Each path below is one point turned by a fixed rotation once a step. After each direction that follows a path, write how fast that rotation turns it, in degrees a step (0 if it stays still).
Each turn is a multiple of 5 degrees from 10 to 175, or 0.
Each row of a path follows its step; steps can be skipped.

step 0: [  6.5,  -2.9,  -5.8,   2.7,  -5.5,  -7.0, -12.5,   1.3,  31.1,   1.6,
 -12.1,  31.8, -34.4,  19.5,  -4.9, -13.6,  -2.8, -11.7,  19.6,  -0.1,
  -4.3,  -5.5,  25.5,  39.9, -12.6,  -7.4,   1.0, -26.4,   2.5,  -3.9,
   0.3,  12.4,  17.5, -26.2,  13.3,  29.8,  11.0,  -9.0, -32.9, -25.1,
  -2.1,  29.7]
step 2: [ 22.7,   9.7,   2.5,  -7.8,  11.8,  17.6,  15.5,  -4.3,  19.0,   7.1,
 -13.1, -18.0,  12.7,  -1.3, -14.7,   9.0, -23.4,   5.5, -17.1,  24.6,
   7.6, -11.4, -18.1, -23.3,  32.1,  -2.6,   2.0,  42.1,  16.7,   8.8,
  10.5,   6.6, -38.2, -37.1, -10.0,   7.9,  24.3, -13.0,   9.0,  10.7,
  26.3,  -0.8]
step 3: [ -5.3, -18.7,  -2.8, -24.3,   6.5,  -2.7, -18.9,  11.9,   4.5,  -6.4,
  -2.5, -19.8,   7.2,  20.0,  16.4,  -5.0,  -0.4, -12.6,   7.0, -22.4,
 -16.4,  11.4,  21.1,   6.0, -33.0,  11.6,  22.6,   8.1,  -1.3,   2.6,
  -1.6,  18.2, -21.0,   2.9,  -1.9,  13.3, -53.9,   5.0, -10.7, -23.3,
  40.3, -28.1]
step 5: [ 20.8,  19.0, -31.0,  52.1,  -8.7, -13.4,  11.4,  10.1, -13.4, -16.5,
 -11.7, -11.9,  -6.5, -29.7,   9.1,  14.2, -18.2,   4.8,  30.1, -13.3,
  15.4,   8.1,  -9.5,   3.0,  19.0, -13.9, -19.1,  10.3,   4.7,  15.5,
  15.2,   7.3,   5.4,  12.6,   9.3,  -0.6,   6.5,  23.6,  17.0,  29.8,
  -3.0, -23.5]
step 6: [ 10.1,  -9.1, -15.3,  -2.5,   2.3,  -0.4,  11.8,  -5.7,  13.4,   3.5,
 -33.4,   8.6,   5.8,  27.1,  11.2,   7.3,  -7.0,  18.4,  14.4,  18.8,
  13.1, -11.4,  11.6, -22.0,   1.4, -23.3, -11.9, -17.8,  -5.7,  -8.6,
 -36.7, -27.3,   2.4,  -6.7, -29.6,  25.7, -16.5,  18.6, -18.6, -13.7,
  30.1,  38.1]
step 8: [  2.4,  14.1,   7.0,  -7.6,   6.0, -15.2,  -9.2,  -2.5,  12.9,  -8.8,
  34.0,   6.9,  -0.3, -40.6, -28.0, -30.1,  -1.4,  -2.6,  -4.3, -20.5,
 -10.4, -24.6,  -0.8, -12.5,  20.7,  -5.6,   4.2,  27.8,  18.6,  19.1,
   8.2,  -5.5,  -6.7,   3.2,  15.6,  35.3,  44.7,   0.4,  -3.4, -13.3,
  -7.1,   5.5]
step 9: [ 10.6,  12.3,  -5.1, -17.8, -30.9,   8.0, -11.7,  39.3,  22.4,  -5.1,
 -22.9,   7.2, -36.2,   4.8,  -9.3, -10.5,  31.7,  -4.1,  30.8, -15.3,
   3.4,  13.3,  14.3,   4.2, -32.5,  -3.3,  -4.4,  22.5,  -6.3, -18.7,
 -14.9,   2.2,  15.1,  -9.2,   3.2,  10.7, -21.2,  11.5,  22.5,   4.7,
  -7.1,  -7.4]
step 10: [ -4.8, -12.1,  13.6, -13.4, -11.7, -13.5,  23.5,  -6.1,  -9.5,  -9.1,
  -1.1, -24.2,  -8.7,  17.6,  -0.6,  23.7,  13.5,   4.9, -23.1,  33.8,
   1.0, -23.9, -29.2,  33.5,  -1.0,   9.9,   4.9, -16.5,  25.2, -29.0,
 -18.2,  -2.6,   1.1, -19.3,   2.2, -35.2,  10.8,   9.3,   3.9,  10.3,
  -9.2,  32.8]
step 11: [ 14.7,   3.5,  -9.9,  22.4,  18.4,  -3.1, -11.8,   8.5,   8.9, -41.4,
  -6.3,  -7.4,  32.6,  11.9,   6.9,   2.9, -20.0, -13.5,   0.3,   9.4,
 -21.8,  -2.9, -20.9,   4.1,   3.4,  15.0,  -9.5,  21.9, -32.0,  42.7,
  18.4,   1.3,  -9.9,  -3.6,  29.6, -19.4,  16.5, -16.4, -12.4,  11.1,
  19.7, -17.6]
Speeds:
[  8.7,   6.5,  10.3,  -9.1,   2.3,  -7.1,   1.4,   4.7,   4.2,   4.3,
   1.7,  -2.8,  -2.4,   0.3,  -1.8,  -1.6,   0.7,   4.3,  -3.9, -11.2,
   3.9,   6.6,   2.2,   5.6,  -3.8,   3.4,  13.6,   6.8,   4.8, -11.5,
   2.0,  -0.2,   3.1,  12.9,   0.9,   0.8,   5.4,   5.5,   1.2,   0.8,
   1.9,  -5.9] => 70
[  1.0,  -4.5,   3.3,  -7.0,  15.7,   1.9, -13.5,   3.0,  -4.6, -10.6,
   6.4,  -7.7,   0.6,   9.9,  -0.6,  -2.2,  -1.3,   1.6,  -3.1,   2.2,
  -1.0,   7.3,   5.2,   1.2,   6.0,  -9.9,   0.3,  -7.5,  -3.0,   3.5,
  -1.7,   0.2,  -7.0,   1.7,   1.6,   6.0,   3.9,  -1.0,  10.1,  -2.2,
  -2.0,  -1.1] => 85
[  0.7,  12.5,   2.5,  -4.2,  -7.8,  -2.7,  -9.2,   0.3,   3.1,  -4.4,
   1.5,   7.2,   0.6,  -5.8,   2.4,   4.7,   3.5,  -8.9,  -5.6,   0.6,
  -6.0,  -7.2,  -4.7,  -0.3,  -5.5,  -2.4,  -1.2,  -0.8,  -9.2,  -2.0,
 -12.4,  -9.4,  -1.0,   1.8,   5.4,   5.9,   5.4,   8.0,   6.4,   0.2,
  -7.7,   7.1] => 35
[ -0.5,  -0.5,   2.2,  11.0,   1.7,   1.0,  -1.1,  -0.4,  -1.2,   3.7,
  -0.5,   2.3,  12.0,  10.6,  12.9,   1.6,  14.0,   8.2,  -2.9,  -1.6,
  -3.9,  -2.3,  -4.2,  -0.1,   2.9,   8.5,   4.0,   2.3,   0.0,  -4.5,
  -2.8,  -3.5,  -8.2,  -4.4,   5.7,   1.0,   4.6,   0.0,   1.2, -12.0,
   8.2,  -2.4] => 90
[ -2.4,   6.6,  -3.7,  -8.6,  -8.4,   4.4, -10.6, -14.8,  -3.1, -11.2,
  -1.1,   0.1,   5.3,   0.0,   3.6,  10.1,  -5.0,   4.8,   0.2,  -5.1,
   0.3,  10.5,   0.8,   0.2,  -1.5,   5.2,  -2.4,   2.3,  10.0,   1.6,
   1.1,   2.0,   2.1,  -1.6,   3.6,  -6.8,  -0.7,   0.2,   1.6,   3.5,
  11.3,   3.8] => 45

step 0: [ -2.8,  -3.4, -10.8,  -7.3,  10.7, -27.5,   6.3, -10.6,  -0.7,   9.4,
  30.5,  16.2,  -1.5, -10.3,  -4.9,   7.4,   5.1,  29.5,   2.9, -38.8,
 -16.7,   5.9, -49.1,  32.2, -27.3, -12.8,  -4.5,   7.9,  -5.9,  14.3,
  15.4,   3.9, -50.8,  -4.0,  11.4,   9.4,  -8.2,  33.9,   7.9,  24.2,
  11.2, -23.5]
step 1: [ 14.1,  24.4,   3.1, -24.6,  27.6,   3.0,   7.8,  24.9,  -3.9,  22.0,
 -10.9,   5.1,   2.5, -17.9,   6.1,  17.5,  -0.4, -30.3,  52.3,  20.1,
 -11.4,  -0.6,  14.5,  -6.2,  -7.9, -27.9, -30.3,   5.8,   6.0,  31.8,
  -5.9,   0.7, -15.4,  -4.5, -42.6,   5.6,  30.2,  19.6, -10.3,  16.7,
  11.0,   0.5]
step 2: [-12.8,  16.6,   6.8, -24.4, -21.0, -20.3,  13.6, -18.7,   1.4, -11.6,
  13.9, -24.2,   5.9,  -9.7, -17.8,  -1.1,   2.4,  47.4,  -6.9,  27.3,
 -10.0,   2.0,  -8.3, -32.9,  -9.6,   9.8, -15.9,  10.9,  -2.6,  -5.2,
  11.1, -34.5,  33.7, -14.5, -28.3,  11.0,  29.8, -20.8, -28.4,  18.2,
  19.7,  21.2]
step 3: [-13.7,  23.9,   8.6,   9.2,  11.7,  16.8,  10.1,  39.5, -22.9, -29.3,
 -13.9, -20.0,  16.3,   1.7, -10.0,  43.8,   9.6,   8.1, -15.8,   8.0,
  -6.7,  -5.5, -21.2, -19.2,  19.4,  -0.1,  -1.1,   2.0,  26.5, -23.4,
   4.4, -18.4, -18.7,  20.2,  49.3,  -2.8, -12.3, -26.5,  -3.4,  19.3,
   7.8, -26.7]
step 5: [  0.8, -26.6,  -7.9, -30.3,  36.8,  24.4, -28.7,   0.2,  -5.5,  26.3,
  27.7,  -3.8, -18.2, -12.6,  -9.4, -10.3,  -7.0,   7.3,  28.4,  -0.4,
 -11.6,  -0.6, -11.4, -19.4,  -3.0,  30.4, -30.0,  35.2, -48.0,   0.2,
  24.8,  -5.3,  -7.1,  15.4,  16.1,   5.1,   0.8,  18.8,  26.4,  -5.0,
   8.6, -12.5]
step 6: [ 29.9,  -5.7,  -7.1, -13.1,   4.0, -11.4,  18.8,   3.3,   4.3,  25.5,
  21.5, -12.6, -22.6, -48.2,  14.1,  16.3,  -9.1,  19.2,   8.4,   7.9,
  -3.5, -16.5, -21.6,  36.7,  11.4,   0.6,  -8.7,  21.0,  25.1,  -3.7,
   5.9, -12.3, -32.4, -40.0,  -0.7,  13.9,  -2.2,   7.5, -47.2,   4.2,
  -3.4,  -2.3]
step 8: [ -8.7,   7.1,   0.8, -15.8, -20.5,   8.0,  -1.2, -33.3,  -9.2, -16.3,
   5.6,  -5.8,  24.1,  -2.1,   7.0,  -5.6,  19.4,  44.2,   1.9,  12.6,
 -28.6,  -7.8,  -7.7,  -6.8,  28.5, -34.6, -41.4, -13.4,  21.1,  12.2,
  -9.6,   1.4,  20.0,  32.5,  25.0,  15.7,  21.8, -13.6,  13.6,  24.2,
  29.6,   5.8]
step 10: [-24.9, -21.5,   5.4,  35.7,  31.0,  -1.6,  -5.7,   5.4,  17.3,   4.3,
 -18.9,  11.7, -26.7, -12.5,  -1.3,  -1.6,   6.1,  -4.3,   1.3,   3.1,
 -13.8,  11.3,  -7.7,   0.8, -41.8,   1.5, -26.2,  47.8,   6.6,  17.2,
   9.5, -12.2,  -2.5, -27.4,   2.2,  18.1,  34.9,   3.0,   2.5,  32.0,
  -6.9, -42.8]
step 11: [ 15.3,  24.6,  -2.5, -14.0,   0.4,  30.1,  19.9,   4.2,   8.6,  21.3,
 -11.1, -23.4,   9.6, -48.0, -32.0,   2.6,   2.9,   9.1,  10.9, -13.6,
 -12.6, -14.0,  14.9, -16.8,  -4.0,  10.8, -36.1,  17.1, -33.2,  -7.9,
   3.8, -47.8,  -3.5,   1.9,   0.3, -10.4,   2.1,  36.2, -18.8, -19.7,
  -1.6,  -4.1]
Speeds:
[ -1.1,   8.6,  -4.7,   8.2,   1.8,   2.5,   4.3, -10.5,   8.4,   7.3,
  -3.2,   0.3,  10.9,  -1.4,  -1.7,   1.4,  11.9,  -2.6,  -5.0, -11.5,
  -2.0,  10.5,   3.9,   0.4,   0.1,   0.2,  -0.2,  -7.6,   3.6,  -3.6,
   2.4,  -6.1,  -6.4,   1.1,   5.7,  -2.0,  -2.7,  -1.5,  -3.4,  -5.4,
   5.7, -10.4] => 95
[ -1.6,   7.4,  -9.6,  10.0,  -6.9,  -3.9, -14.4,   1.9,  -3.9,   1.6,
   1.5,  10.3,   3.9,   1.5,  -5.0,  -1.9,  -5.9,  -6.7,   6.6,   6.4,
   0.4,   1.2,   0.3,   3.1,   6.9,   6.0,   7.3,   4.4,   0.7,   2.0,
  -5.4,  -8.0,   1.7,  -4.7,  -4.0,   9.8,   6.5,  -1.2,   0.3,  -3.7,
   7.4,  -4.7] => 130
[ -0.8,  -3.1,   0.0,  10.2,  -1.4,  -0.2,   7.4,   5.3,  -1.0,   0.9,
   6.4,  -7.8,  -4.0,   9.6,  -0.7,   4.1,   3.5,   4.9,   4.3,  -0.5,
  -2.4,  -0.1,  -4.8,  -9.0,   9.4,   0.3,   4.0, -11.7,  10.5,  -1.7,
  -3.9,   0.0,  16.0,   9.5,  -1.1,   7.4,  -1.1,  -0.8,   1.9,   0.4,
  -1.3,  -4.7] => 70
[  4.1,  -3.9,   5.3,  -2.9,   2.9, -14.4,   8.2,   3.0,  -1.7,   1.6,
  -3.3,  -1.4,   8.9,  -2.0,  -0.4,   5.4,  -7.7,  -7.2,  -2.1,   4.5,
  -0.6,   2.5,  -3.3,  -0.8,   7.2,  -4.0,   4.4,  -4.5, -14.5,  -4.3,
   5.2, -12.3,   3.4,   1.6,   3.0,  -3.4,   0.2,   9.0,   9.2,  -4.8,
   0.7,  -2.6] => 175
[ -3.8,  -5.7,   9.8,   0.8,   3.1,  -1.6,  -5.5,   0.9,   3.8,   1.7,
   5.9,   4.8,   0.5,   1.9,  -9.5,   3.4,   5.7,   1.5,   4.2,   0.5,
   7.2,  -6.2, -13.6,   5.4,   5.0,  -2.5,   8.8,  -1.0,   2.4,  -9.7,
   4.0,  -4.4,  -4.1,  -7.8,   3.4,  -4.0, -12.2,  -5.8,  -8.2,   6.7,
   4.0,   2.7] => 115
[ -1.9,   4.0,  -3.9,  -8.8,   1.5,   2.3,  -0.4,  -3.0,  -6.9,  -5.2,
  -1.0,  -1.7,  -5.9,   1.3,  -5.9, -13.8,   6.8,  12.4,  -1.4,  -8.4,
  -0.4,   1.8,   3.0,  -1.6,  20.3,   3.7,  -3.5,   2.6,  -6.3,   0.3,
   5.4,  -7.6,   3.0,  -4.6,  -0.6,  -0.4,  -1.8,   1.5,   3.4,  -0.7,
   2.1,   3.5] => 120
[ -1.7,  -3.8,   1.8,   0.6,  -6.8,  13.4,  13.3, -13.8,   2.2,   2.4,
  -7.7,   5.5,   3.8,  -3.2,  -3.3,   4.1,  -8.7,  -2.0,   0.3,   2.0,
  -5.3,  -4.8,  -5.3,   1.4,   8.3,   5.2,   3.2,  -0.2,   9.2,   1.4,
  -2.4,  -2.6,  -0.6,  -5.5,  -5.6,  -0.9,   2.7,   7.9,  -1.1,  -1.5,
  -4.4,  10.0] => 155
[ -1.5,   6.8,  -3.4, -14.6,  -1.1,  -3.7,   3.9,  -6.9,  -4.6,  -6.4,
  -8.2,   1.2,   0.9,   2.3,  -4.1,   2.5,   2.0,  -2.8,  -4.1,  15.2,
  -6.5,   5.8,  -1.1,   0.1,   0.9,  -6.2,   0.3,  -8.0,   1.2,  -6.8,
  -1.8,   5.5,   0.8,   0.4,  -6.1,   7.0,  -4.2, -15.6,  -2.1,   1.2,
   3.2,  -0.8] => 65
